A: rows in 4 groups, each row roughly a mix of its group's directions:
A (154 x 11):
-4; 25; -21; -31; -10; -12; 31; 42; -33; -37; -22
8; -40; 10; -1; -27; 2; -6; -49; -17; 22; -48
10; 29; 17; 10; 18; 24; 14; -53; 16; 32; 38
-3; -34; 10; -1; -25; -2; -3; -55; -14; 25; -47
-49; -24; -17; 10; -14; -16; -4; 31; 2; -51; -24
44; 11; 26; -6; 13; 16; 3; -40; 0; 53; 18
12; -61; 5; 38; -18; -16; -14; 41; 5; 0; -6
16; -49; 7; -11; 15; -4; -34; -30; 18; 50; -6
-1; 41; 7; 43; 27; 23; -19; -26; 23; 27; 28
-7; -7; 11; 29; 20; 21; -35; -40; 45; 16; 30
-16; 62; 3; -39; 8; 14; 16; -41; -6; -2; -4
-11; 64; 1; -6; -3; 11; 30; -6; -22; -42; 21
-11; 50; 0; -5; -10; 2; 17; 35; -19; -55; 20
-14; 53; 14; -29; 3; 5; 27; -55; -7; 5; -3
-1; 50; 29; 0; -23; 1; 32; -4; -35; -42; 5
19; -11; 17; 23; 27; 16; -27; -33; 31; 52; 13
-9; 11; -18; -24; -28; -14; 35; 28; -35; -43; -27
-7; -16; -18; -17; -21; -23; -9; 44; -24; -39; -43
-51; 46; 3; 4; -11; 4; 50; -14; 13; -17; 1
3; -9; 35; 30; 7; 8; -13; -50; 24; 39; 28
51; 10; 10; -20; 10; 14; -1; -23; 3; 60; 15
15; -1; 1; 39; 31; 24; -44; -1; 21; 34; 35
-40; -8; -26; 10; -25; -13; 6; 22; -15; -57; -26
-46; -11; -25; 10; -16; -16; -1; 31; -7; -56; -20
4; 34; 11; 6; 20; 25; 20; -49; 19; 32; 37
-9; -28; 5; 23; 20; 9; -46; -25; 44; 29; 24
1; -35; 10; -9; -25; 3; -1; -39; -10; 22; -62
-25; 66; -3; -30; 10; 14; 16; -35; 1; -10; 9
34; 15; 37; 9; 24; 12; -1; -45; 4; 44; 20
-20; 40; 17; -1; -31; 5; 37; -49; -19; -24; -4
8; 27; 20; 12; 21; 23; 16; -49; 18; 34; 39
-8; 45; 1; -32; 2; 13; 25; -62; -11; 8; -4
46; 26; 19; -27; 26; 13; 2; -12; -1; 48; 28
-5; 41; 13; -31; 3; 6; 23; -64; -9; 17; -7
9; 24; -24; -8; 21; 0; -12; 55; 7; -32; 43
-13; 59; 14; -14; 4; 8; 35; -49; -11; -2; 0
20; -67; 2; 37; -4; -5; -27; 25; 7; 17; -2
-30; 55; 10; 4; 19; 5; 41; 7; 6; -3; 41
-42; -12; -28; 0; -22; -15; 0; 37; -6; -51; -24
-19; 52; 2; -26; -4; 9; 32; -54; -6; 0; -14
18; -68; -1; 28; -9; -11; -25; 34; 4; 10; -4
-15; 35; -23; -16; -17; -9; 34; 28; -30; -46; -18
-8; -18; 1; -17; -28; 0; 21; -40; -16; 21; -61
40; 18; 21; -5; 16; 16; 3; -52; -6; 47; 11
50; -1; 43; 9; 18; 4; -12; -18; 4; 48; 21
36; -51; -20; -16; -19; -5; -40; 2; -17; 0; -34
54; 11; 36; -16; 9; 7; -10; -28; 1; 48; 10
18; -49; 2; 39; -2; -12; -22; 55; 2; -1; 8
40; -43; -8; -24; -4; -10; -42; 36; -13; 6; -21
-29; 53; 11; 13; 25; 0; 38; 10; 18; 0; 39
31; -52; -11; -21; -17; -16; -44; 17; -10; 5; -29
-35; -47; -2; -32; -6; -40; -11; 30; 4; -22; 20
4; -40; 11; 1; -26; -4; -4; -46; -12; 26; -50
-11; 51; 14; -25; 8; 9; 22; -61; -7; 3; 7
-37; -27; -12; -34; -22; -30; -8; 35; 1; -43; 1
26; 51; 4; 32; 17; 37; -3; -29; 11; 29; -9
-17; 56; 4; -14; -29; 2; 34; -8; -28; -38; 4
-20; 47; -4; -37; -2; 15; 24; -55; -1; 0; -14
37; -53; -25; -6; -15; -7; -40; 5; -8; -5; -34
50; 0; -3; -25; 18; 8; -21; 3; 10; 59; 18
-5; 38; -12; 1; 30; 0; 1; 45; 17; -22; 51
-4; -17; 21; 30; 20; 7; -33; -34; 34; 36; 35
-28; 46; 8; 26; 16; 15; 35; -35; 4; -1; 37
-11; -2; 5; 46; 16; 14; -27; -44; 34; 31; 20
59; 17; 18; -9; 12; 11; -3; -24; -16; 50; 13
29; -52; -16; -14; -25; -11; -33; 14; -8; -6; -42
-14; 51; 5; -10; -25; 7; 40; -16; -26; -43; 0
-23; -22; -17; -40; -26; -28; 28; 9; -12; -36; -35
54; 10; 25; -24; 11; 10; 0; -7; 2; 55; 19
8; 33; 14; -24; -25; 11; 31; -47; -39; -23; -6
32; -56; -5; -9; -19; -15; -50; 9; -7; 1; -21
7; 14; -12; -31; -13; -11; 44; 32; -41; -35; -20
18; -56; -3; 35; -3; -11; -22; 52; 3; 0; 4
17; -59; 1; 8; 13; -1; -30; -19; 18; 47; -9
-4; -31; 8; -14; -31; -6; 11; -36; -14; 23; -59
-5; -27; 12; -6; -32; 8; 6; -49; -17; 17; -54
33; 40; 4; 37; 19; 33; -4; -23; 3; 43; -11
39; 11; 23; 2; 18; 17; -4; -38; 8; 53; 29
-27; 52; -14; -20; -15; 6; 22; 7; -10; -53; 15
11; 24; -19; 8; 31; -1; -5; 56; 18; -24; 42
-14; 51; 0; -32; 3; 13; 26; -56; -6; 5; -6
-7; -26; 6; -17; -28; 1; 9; -40; -12; 23; -62
-7; -2; 14; 25; 23; 14; -38; -32; 44; 31; 29
22; -26; -36; -42; -12; -11; -35; 36; -10; -15; -25
12; 22; -5; 5; 27; -7; 2; 65; 14; -16; 43
15; -46; 2; 35; 2; -9; -27; 59; 6; -8; 4
4; 27; 8; 8; 19; 27; 17; -44; 25; 36; 42
-3; 5; -31; -29; -14; -13; 18; 49; -31; -34; -31
-20; -34; -34; -17; -7; -18; -19; 52; -8; -38; 1
12; -44; -10; -3; 31; -4; -48; 34; 27; 23; 10
-10; -3; -26; -26; -17; -18; 2; 60; -29; -36; -14
2; 27; -13; -9; 20; -5; -4; 64; 14; -28; 38
-29; -10; -20; -31; -30; -26; 21; 25; -18; -48; -21
5; -43; 15; -7; -35; -3; -12; -36; -16; 17; -51
10; 29; 13; 9; 18; 26; 9; -53; 14; 30; 42
-2; -23; 19; 29; 17; 11; -27; -46; 36; 32; 26
11; 24; 22; 10; 22; 24; 13; -52; 15; 35; 35
26; -51; 3; 4; 20; 0; -40; 8; 12; 48; -10
0; 32; -7; -7; 21; -2; 2; 64; 13; -26; 37
27; 2; 20; 36; 17; 25; -9; -46; 17; 46; 6
29; -40; -12; -31; -11; -15; -41; 42; -6; -4; -23
-40; -8; -20; 1; -18; -15; -7; 30; -13; -63; -17
9; 21; 25; 15; 24; 22; 11; -47; 20; 35; 40
46; 19; 10; -8; 12; 18; 2; -40; -1; 53; 19
-33; 45; 13; 16; 6; 17; 53; -33; 2; 5; 9
3; 29; 12; 11; 19; 25; 14; -53; 22; 31; 38
-10; 54; 17; -19; 7; 12; 28; -56; -9; 1; -5
-3; 35; -10; -7; 30; -4; 2; 56; 16; -18; 43
-51; 0; -24; 4; -17; -7; 18; 13; -12; -56; -24
17; -41; -6; 28; 3; -11; -21; 67; 1; -10; 7
6; -29; -12; 25; 3; -12; -23; 71; 7; -12; 18
42; 19; 34; -3; 27; 12; -2; -31; -1; 46; 27
-11; -22; -24; -14; -22; -23; -11; 46; -20; -38; -39
-3; 56; 22; -11; -15; -1; 34; -12; -32; -39; 11
44; -8; 38; -5; 13; 8; -12; -33; 11; 54; 9
-39; -12; -29; 1; -20; -17; 0; 40; -2; -50; -26
16; -23; 12; -7; 19; 4; -7; -42; 9; 58; -36
11; -4; 38; 21; 13; 14; -21; -43; 30; 44; 21
6; 23; 23; 16; 21; 24; 10; -50; 21; 31; 40
13; 25; 17; 10; 18; 24; 14; -55; 12; 35; 35
-38; -15; -22; 23; -25; -1; 12; -9; -34; -52; -22
7; -33; 18; 24; 15; 11; -30; -40; 34; 38; 21
-27; 48; 26; 22; 23; 16; 38; -15; 9; 8; 34
-23; -14; -11; -49; -16; -30; 12; 39; -11; -40; -10
-20; 0; -34; -17; -31; -11; 27; 13; -21; -47; -39
13; -2; 13; 44; 18; 22; -21; -43; 24; 42; 16
37; -47; -21; -23; -16; -9; -34; 20; -15; 1; -36
7; 24; 22; 11; 20; 23; 16; -52; 22; 35; 34
5; 21; 27; 10; 14; 22; 16; -58; 23; 31; 29
-32; -8; -35; -12; -26; -13; 5; 25; -17; -48; -37
-5; -29; 4; -12; -32; -4; 11; -39; -13; 20; -60
-24; 40; 28; 34; 17; 2; 45; -6; 12; 7; 35
-45; -12; -28; -2; -18; -15; -2; 37; 2; -50; -23
56; 27; 8; -7; 19; 10; -7; -16; -7; 49; 27
-8; -26; 7; 19; 22; 6; -47; -22; 45; 29; 27
-44; -6; -25; 8; -27; -9; 7; 23; -6; -60; -17
5; -38; 26; 6; -25; 0; -6; -51; -18; 31; -35
-1; -16; 24; 30; 17; 12; -29; -40; 35; 34; 31
-16; 44; 21; 13; -29; -6; 41; -13; -24; -41; 14
-4; 50; 4; -5; -23; 5; 48; -21; -34; -29; -9
3; -14; 15; 32; 25; 16; -34; -33; 35; 31; 34
-19; 49; -4; -4; -26; 3; 43; -2; -20; -47; -6
-1; -23; 0; -2; -27; 3; 9; -63; -25; 22; -39
-9; 43; 11; -11; -20; 9; 39; -43; -25; -35; 4
20; -64; -1; 31; -7; -10; -24; 42; 5; 3; -4
-22; -16; -24; -33; -18; -24; 9; 44; -20; -46; -10
17; -54; -8; 32; -6; -11; -21; 55; 4; 1; 1
12; -54; -5; 5; 24; 1; -36; 0; 28; 46; -10
-10; -4; 9; -29; -30; -25; 56; -5; -32; -30; -18
8; -37; 12; 6; -22; 8; -8; -57; -18; 25; -39
9; -16; 30; 30; 11; 11; -18; -47; 25; 44; 20
-17; 47; -7; -15; -27; -7; 41; 12; -22; -46; 0
-7; -4; 21; 37; 14; 10; -43; -18; 30; 29; 43
11; 28; 17; 12; 17; 24; 17; -53; 16; 34; 36
which group is each row in? (one row of each group first):
27; 4; -9; 34; 17; 32; -8; -43; 17; 41; -27 -> <75>
9; 15; 16; 13; 22; 25; 12; -46; 24; 42; 39 -> <104>
0; -52; -22; 6; 26; -10; -29; 18; 40; 35; -7 -> <33>
-3; -38; 18; -9; -38; -2; -6; -37; -17; 16; -52 -> <92>

32; 27; 20; 38; 18; 31; -15; -22; 7; 46; 11 -> <75>
36; -51; -22; -7; -6; -2; -52; -7; -7; 0; -25 -> <92>
9; 17; -34; 44; 25; 40; -34; -16; 27; 13; -6 -> <75>
10; -49; -1; 35; 1; -13; -25; 57; 12; -3; 8 -> <33>
